The same turns and mirrors carry the whole set onto itself and the rows of a family onto each other. Which other rows belong to the same family as each row named below? List them in the order they appear above.
These 36 rows form 12 families of 3 rows each.
museg: 0.31  1.30  -0.04  2.45  1.01  -3.90  1.74  2.68  -1.53  0.61  0.90  0.23  5.13  0.79  -2.68
Sib: -1.35  3.10  1.48  -2.18  0.98  1.78  1.55  2.57  2.12  -0.87  -1.23  1.48  -1.79  -0.30  1.22
zud: 1.05  1.18  0.82  2.67  1.29  -4.56  0.77  0.97  -1.24  -1.83  -0.87  2.02  5.20  -0.05  -0.96
Mek: 1.20  -1.41  2.36  -0.56  -0.72  -0.89  3.85  -2.06  1.48  1.90  -2.47  -1.31  -2.01  3.44  -1.62
Rofe: -0.15  2.46  1.21  2.34  0.08  -3.91  0.84  1.35  -0.33  -0.27  0.45  3.21  5.09  0.30  -1.04
zize: 1.35  -2.15  1.46  -0.19  -1.07  -1.30  3.50  -2.09  0.05  1.61  -2.30  -1.32  -1.75  3.25  0.00
Befab: 1.21  -1.48  1.50  0.95  -0.01  -1.71  4.10  -2.29  -1.36  0.16  -3.65  -1.41  -2.00  3.21  -2.02
Dadir: -1.20  2.60  -0.70  -2.37  2.87  1.58  1.83  2.73  1.62  -1.03  -1.07  0.11  0.09  -1.32  0.36
zor: 2.31  -1.92  2.56  -2.02  0.62  -2.24  4.36  -1.22  -0.46  0.19  -0.85  -1.70  -1.23  3.62  -0.90
gekab: 1.96  -1.35  2.72  -0.01  -0.06  -1.50  4.08  -0.89  0.80  -0.44  -2.96  -1.84  -1.91  3.67  -3.17
sibo: -1.04  -0.23  1.35  2.85  -0.29  -4.19  2.22  0.68  -0.98  -0.10  0.64  2.59  4.71  0.95  -2.77
Kove: -0.35  0.75  1.13  3.51  1.37  -5.40  1.31  1.73  -0.37  -0.16  -1.13  0.29  4.66  -0.03  -1.00
seli: 0.63  1.51  0.85  2.98  0.93  -3.81  1.93  2.06  -1.01  -1.99  -0.63  1.13  5.43  1.01  -2.54
ravid: -0.27  3.19  1.47  -1.87  1.12  -0.25  1.72  3.08  3.57  -1.56  0.25  0.94  -0.54  -2.21  0.25
nagub: 2.43  -1.45  1.94  0.03  0.16  -1.89  3.03  -1.56  -2.25  1.36  -3.17  -1.18  -3.28  0.97  -1.03
mos: 0.70  0.00  0.78  2.65  0.64  -4.58  1.56  0.72  -2.81  -0.03  -1.42  2.22  3.74  -1.49  -1.41
kad: 1.28  -1.79  2.23  1.37  -1.62  -2.03  3.05  -1.79  0.32  0.91  -2.80  -2.16  -1.28  3.54  -2.23
Felag: 0.85  1.69  0.36  3.34  1.27  -5.45  0.61  1.56  0.66  0.54  0.21  1.80  4.65  0.63  -0.89
vanu: 0.04  2.54  1.26  -0.10  2.55  1.69  4.14  3.31  2.09  -1.22  0.70  2.06  -1.46  -1.51  -0.04
fep: 0.53  -0.86  1.67  -0.08  0.24  -1.65  4.31  -1.84  -1.02  0.19  -2.25  -2.68  -1.55  4.43  -1.47
tozav: 1.78  -0.72  3.21  1.02  -0.49  -2.92  3.63  -1.78  -0.33  1.23  -2.79  -1.22  -1.46  4.11  -2.87
mirav: 0.96  1.09  0.60  2.92  1.08  -4.31  0.63  1.03  -0.24  -0.76  1.68  2.07  4.62  1.97  -2.05
nuso: 0.12  2.81  1.58  -0.35  2.16  1.55  1.30  3.95  1.97  -0.49  -1.18  2.46  -1.36  -0.86  1.27
kug: 2.21  -2.02  2.38  -0.16  -0.88  -2.19  3.63  -1.53  1.29  1.51  -3.74  -1.04  -0.94  3.58  -1.87
Nafis: 0.96  2.52  0.57  -0.86  1.33  0.34  1.42  2.80  0.16  -0.75  -1.59  1.82  -1.15  -3.72  1.15
sog: -0.27  3.77  -0.36  -1.24  1.91  1.54  1.07  2.43  0.90  -0.87  -1.26  0.98  -1.98  -1.11  1.09
vit: -2.20  3.84  -0.27  -1.71  1.87  1.25  2.78  2.33  2.26  -0.80  0.02  1.06  -0.83  -0.69  0.33
zesut: 2.33  -1.92  1.44  1.24  1.50  -0.86  3.83  -1.17  0.38  0.34  -2.71  -2.14  -2.01  2.82  -2.79
rese: -0.71  3.95  1.12  -1.97  0.51  1.17  2.57  2.10  2.83  -0.20  -1.22  0.38  -2.29  -1.14  0.59
sev: -0.36  2.05  1.42  3.65  1.38  -4.86  0.40  1.29  -0.17  -0.97  0.63  2.26  4.17  0.39  -1.05
Ruf: -1.37  3.46  0.82  -1.40  2.43  0.97  2.63  2.68  2.51  0.72  -1.53  2.25  -1.74  -0.20  0.92
bim: 0.60  0.00  0.37  2.42  2.77  -4.19  1.13  0.18  -0.90  -1.19  0.99  2.52  4.80  1.17  -0.74
masit: 0.81  3.53  0.52  -0.64  1.81  1.98  1.95  2.74  2.11  -2.00  0.59  1.34  -1.52  -0.37  1.19
telu: -1.21  3.83  1.13  -0.86  2.19  0.98  1.26  3.28  2.92  0.02  -0.43  2.43  -0.21  -0.66  0.35
vidi: 1.07  -0.60  2.42  -0.41  0.26  -1.64  2.49  -0.44  -0.48  1.92  -1.24  -1.62  -3.52  3.81  -2.35
Nesi: 0.39  0.58  1.83  3.06  1.20  -5.44  1.23  0.55  0.32  0.38  0.00  1.04  5.23  1.48  -2.00

Same family as telu: Mek, Nesi
Same family as nagub: mos, Nafis
Same family as kad: Sib, sev
Same family as Rofe: tozav, rese
Same family as vanu: museg, zor
Same family as kug: Felag, Ruf
Same family as sibo: ravid, vidi
Same family as Kove: zize, nuso
Same family as seli: fep, masit

